The same turns and mirrors carry the whole set onto itself, and each row onto the other rows of its family. Which rows share a family with each named row? Give them in list order.
These 39 rows form 13 families of 3 rows each.
siv: [-14.9  13.9  -6.3 -22.4   6.0  12.3  16.8  19.3 -12.7  24.0  -0.2 -12.7
  23.6  -6.0 -18.8  22.1]
fatud: [ 26.6  -2.6  38.6   3.9   8.1 -26.7   8.3 -11.7  18.8  -7.1  12.7  29.4
  16.2   0.8   5.7  -9.4]
mes: [  4.9 -26.9  -7.8 -20.4 -23.7 -11.0   5.3 -24.8   6.7 -15.0 -26.6 -17.4
 -15.9  -0.2  -2.4  -5.9]
Bunan: [ 13.8 -32.3  -3.6 -21.4 -17.4  -6.2 -13.3 -33.9   1.2 -15.2 -12.8 -12.6
  -4.1  -5.5   9.1  -5.2]
netu: [ 24.2   5.9  40.8  -0.2  12.7 -22.3   5.1   1.2  23.9  -0.8   4.0  30.3
   4.4   7.1   7.3 -14.0]
Rir: [  3.7 -26.5 -10.7 -18.8 -27.6  -3.3 -10.7 -30.5  -4.5  -9.1 -32.0  -9.9
  -4.0   4.5  -0.2   7.6]
zos: [  7.1 -26.7 -11.1 -10.4 -27.9  -4.2   1.3 -35.2  -1.3  -9.8 -20.9 -14.4
 -14.1  -6.4  -6.5   9.1]
vade: [  4.1   2.6 -13.3  -7.6  10.5  10.5  16.8  22.7  -6.3  37.7 -13.7  -5.6
  27.3   7.3 -19.8  23.9]
far: [ -6.6   9.8  -1.8  -7.6   0.8   3.7   8.4  22.9 -10.2  42.1  -0.1   0.4
  31.5  -1.5 -22.8  21.4]
pab: [ -7.3  -7.6 -16.4 -18.9   1.3  12.3   1.1  18.0  -6.7  37.7   2.2 -13.3
  24.9  -5.8 -13.4  22.5]
fadaf: [ 14.7 -20.9 -18.1 -15.7 -23.7 -20.6 -14.1 -24.0 -15.9 -10.0 -32.2   1.4
  -5.8   3.5  -5.5  -4.8]
nago: [ 16.2  -0.4  25.0  -5.4  13.9 -30.1  12.7  -4.8  11.1  -2.4   7.7  43.4
  16.9  15.4   5.2 -16.3]
sebe: [  3.6 -15.6  -9.4  -2.9  -9.9 -11.1  -4.7 -35.5  -6.9 -25.0 -32.9   0.9
  -8.2  -8.8  -1.2 -11.5]
bep: [ 22.0  -7.2  34.7   8.2  16.9 -17.7   6.6   0.2  20.4  -1.6  23.3  33.9
   8.9   2.4   6.5   0.2]
levub: [ -5.7  -4.5  -4.4 -18.0   2.4  13.2  14.3  28.1 -11.7  34.7  -4.0 -10.2
  25.6   6.1 -29.3   6.5]
rafip: [ 17.9 -19.0  -8.9 -13.7 -19.1  -6.8  -5.4 -34.5  -9.5 -10.3 -34.5 -15.1
  -7.2   2.1  -4.7 -10.7]
kaz: [ 11.3 -14.2 -13.7  -7.8 -16.1 -13.0 -16.6 -22.9  -4.2 -16.9 -30.2 -16.2
 -12.2  -2.5   4.0  17.3]
mobez: [ -7.0   3.1  -0.2   9.3  -1.4  16.7  22.1  26.1  -6.2  30.1  -2.4  10.0
  22.7  -0.1 -24.4  26.3]
kapa: [  7.7 -26.2  -4.5  -3.1 -30.2  10.7   4.6 -25.1 -16.1 -16.8 -31.9 -10.0
  -3.5  -0.8 -11.1   6.3]
komo: [ -8.4   0.5  -0.1 -11.1   2.1  16.2  22.6  14.5 -12.6  36.2   6.4  -4.3
  28.8   1.4 -26.3  20.3]
dos: [  0.7  12.4   1.1 -15.7   5.6   8.3   9.0  32.4  -7.7  38.1 -14.2  -6.8
  23.3   4.8 -17.4  22.2]
Lekuv: [ 21.7  -2.2  35.3  -1.6  21.0  -7.6  -1.1   1.9  13.1  -9.8  21.2  34.6
  15.2   5.5  -2.3 -11.9]
dor: [ 21.9   1.5  37.3   6.0  18.4 -16.6 -11.3  -5.7   6.2  -7.6  13.6  31.6
  13.3  11.1   1.6 -15.2]
pokik: [ -0.4 -22.7  -5.0 -15.3 -25.1  -7.2  -8.2 -34.6  -5.6 -13.3 -19.2 -10.2
 -17.8  -4.7   4.1  -0.2]
natak: [ 25.5  -0.8  42.7  -8.0  10.0  -7.7  10.5   3.8  19.0   0.0   9.1  38.8
   3.8  10.0   0.6 -12.7]
gava: [ -3.4   0.4  -1.9 -14.0   3.3  14.0   8.9  21.1 -24.5  33.3   1.7 -12.0
  28.1  -2.3 -19.9  22.5]
dedan: [ 27.2 -12.3  34.2  12.0   9.4 -14.7   6.9 -11.0  18.3  -1.5  22.1  33.7
   8.0   2.2  -6.2  -9.5]
kova: [ 11.1 -20.0 -13.2 -12.2 -18.8  -6.9 -17.1 -24.0   2.7 -22.2 -21.9  -7.5
 -19.9  -8.6  -1.4   7.5]
fogor: [ 11.4   3.1  21.1  16.2  29.1 -15.3  11.8   3.4  16.3  -3.2   6.7  41.4
  18.1  -0.3  -1.7  -7.5]
niku: [  1.2   9.3 -16.4 -14.9   4.4 -11.3  20.2  25.1 -15.3  31.7 -11.2   0.2
  30.5   1.5 -15.8  24.9]
sot: [  2.6  13.4   2.7 -23.3  -1.7  11.0  23.5  27.5  -9.8  33.0 -10.4  -8.9
  16.4  -4.3 -19.6  24.0]
rav: [ 30.0 -10.1  31.0   8.0  14.0 -23.6   9.6   8.4  26.6  -0.8  16.1  26.3
   7.2   1.0  -6.6 -13.3]
ref: [ -7.3   1.7 -17.8  -6.4  12.4  13.7  13.2  16.0 -22.2  19.4 -21.2  -5.4
  31.3  -4.9 -22.1  19.5]
mapot: [ 17.3  -1.7  30.4  -1.1  16.8 -19.0   6.0  -0.7  22.1   9.0  30.1  24.1
  17.7  -7.4   5.5 -11.2]
vobal: [-20.6  17.7  -0.6 -16.4  11.7   6.4  14.7  17.6 -11.9  28.6  -2.8  -6.9
  27.5   7.3 -10.0  23.0]
dok: [ 18.2   5.1  28.6   8.4  17.2 -22.6  13.7  -8.0  24.9   6.2   9.5  34.0
   6.6   7.3   1.7 -19.5]
pom: [ 15.0  -0.2  37.2  18.7  -1.2 -14.4  19.5 -12.8  13.9 -11.5   9.8  32.7
   3.5  -3.7  -3.8 -14.9]
birov: [ 11.7 -15.9  -1.7 -21.8 -23.6  -5.4 -12.4 -22.4  -5.5 -10.0 -40.0 -14.6
 -14.1   4.0   0.7  -2.3]
Zomis: [ 18.3 -17.0  -3.0 -18.2 -29.7  -3.9 -12.4 -19.2  -1.9  -8.5 -31.6  -5.0
 -25.4  -4.4  -6.1  -0.3]

The rest of the family of fadaf: nago, niku
The rest of the family of sot: natak, Zomis
The rest of the family of kapa: mobez, pom
The rest of the family of rafip: vade, dok
The rest of the family of komo: zos, dedan
The rest of the family of Lekuv: siv, kova
The rest of the family of gava: bep, pokik
The rest of the family of dor: kaz, vobal
The rest of the family of far: fatud, Rir

The same turns and mirrors carry the whole set onto itself, and each row onto the other rows of its family. Which rows share a family with each named row? Give them in list order.
These 32 rows form 4 families of 8 rows each.
bobi: [ 12.3  -4.4 -35.4   2.1  19.1  -0.7   4.4  11.8]
zoz: [ 17.8  -4.2 -27.8   9.4  22.4  20.6  17.2  14.7]
Mal: [ -7.7  -3.8 -27.7  -9.1   7.6  -2.9  23.3  10.3]
Tez: [-16.0 -10.8 -28.2   4.5   6.6  -9.4  19.5  10.0]
dedo: [-14.4  17.3  30.8  14.7  -1.7  20.4 -14.4   6.3]
vikuv: [-10.9 -16.3 -16.4  -3.5   1.1 -10.3  21.9  22.7]
Linu: [  5.4  -8.3 -33.4   4.6  11.1  11.6  -0.7  26.9]
poda: [-10.4 -24.0  30.0  22.3  16.7  13.3  -4.0 -18.9]
reb: [-13.8  -6.1  18.9  28.2  12.2  -1.0 -31.4  -1.8]
muvi: [ -9.5  -9.4  23.6  18.4   5.8  39.5  -6.9 -20.6]
porom: [ -6.7 -19.0  21.5  14.4  36.0  16.6  -3.2 -19.5]
fako: [ 29.0   7.1 -24.0   5.4   0.0  -8.5   4.5   6.3]
nurad: [  7.7   3.3  -1.9   9.9  -7.2 -12.3  28.6  20.6]
Zab: [-23.0  -1.2  23.1  -0.3   4.7  28.9 -19.9  10.1]
bel: [ -1.2 -13.1  16.7   0.4  18.5  40.0 -15.2 -12.1]
ked: [  9.4   6.3 -15.2  -5.8 -11.6 -10.3  22.8   4.1]
vol: [ 34.8  -2.2 -11.0  17.0   9.6  -4.6  18.9   6.0]
tigir: [-12.7 -10.0  38.1   7.5   3.7  -2.2 -18.8   6.4]
Fiz: [-15.8 -24.6  17.8  19.7  24.9   6.9 -10.1 -24.5]
Fak: [ -8.7   3.4 -19.9   2.2   7.3  11.3  27.0  27.3]
Popel: [ -1.9  -4.5  30.6  25.5  21.9  -2.5 -20.2   1.3]
Gamo: [-17.4   1.5  22.4  23.9   0.4  30.9 -21.9   1.7]
mesi: [ 26.5   8.5 -25.1  15.7  -8.4   2.4   5.1  -4.3]
Noze: [-19.6   0.7  21.5   3.6  12.8  39.8   2.4 -14.2]
Feru: [  5.7  -0.9 -39.1  15.6  13.1   2.6  -3.9  14.6]
Ripar: [ 17.7 -11.2  -5.7   0.4 -14.7  -9.4  26.2  -0.2]
sobo: [-17.4  11.1  19.2  19.0  -8.2  23.8 -23.6  -7.3]
gumo: [  8.9 -21.6  32.2   7.3  17.7   8.9 -14.4 -15.4]
beno: [ 34.6  -3.2 -22.3   8.4  -3.8  13.5   4.6   4.8]
Tabi: [-20.2  -8.0  14.3   8.6   4.7  32.2  -3.2 -28.2]
las: [  4.9  -1.1 -15.7   4.0 -14.2  -9.0  28.4  -8.2]
surem: [-19.3 -13.6  29.1  29.2  12.0   6.0 -18.3   3.9]

The rest of the family of Gamo: bobi, Mal, poda, muvi, fako, ked, surem
The rest of the family of tigir: zoz, nurad, Zab, bel, vol, Fak, gumo
The rest of the family of vikuv: dedo, Linu, porom, Popel, Noze, Ripar, beno

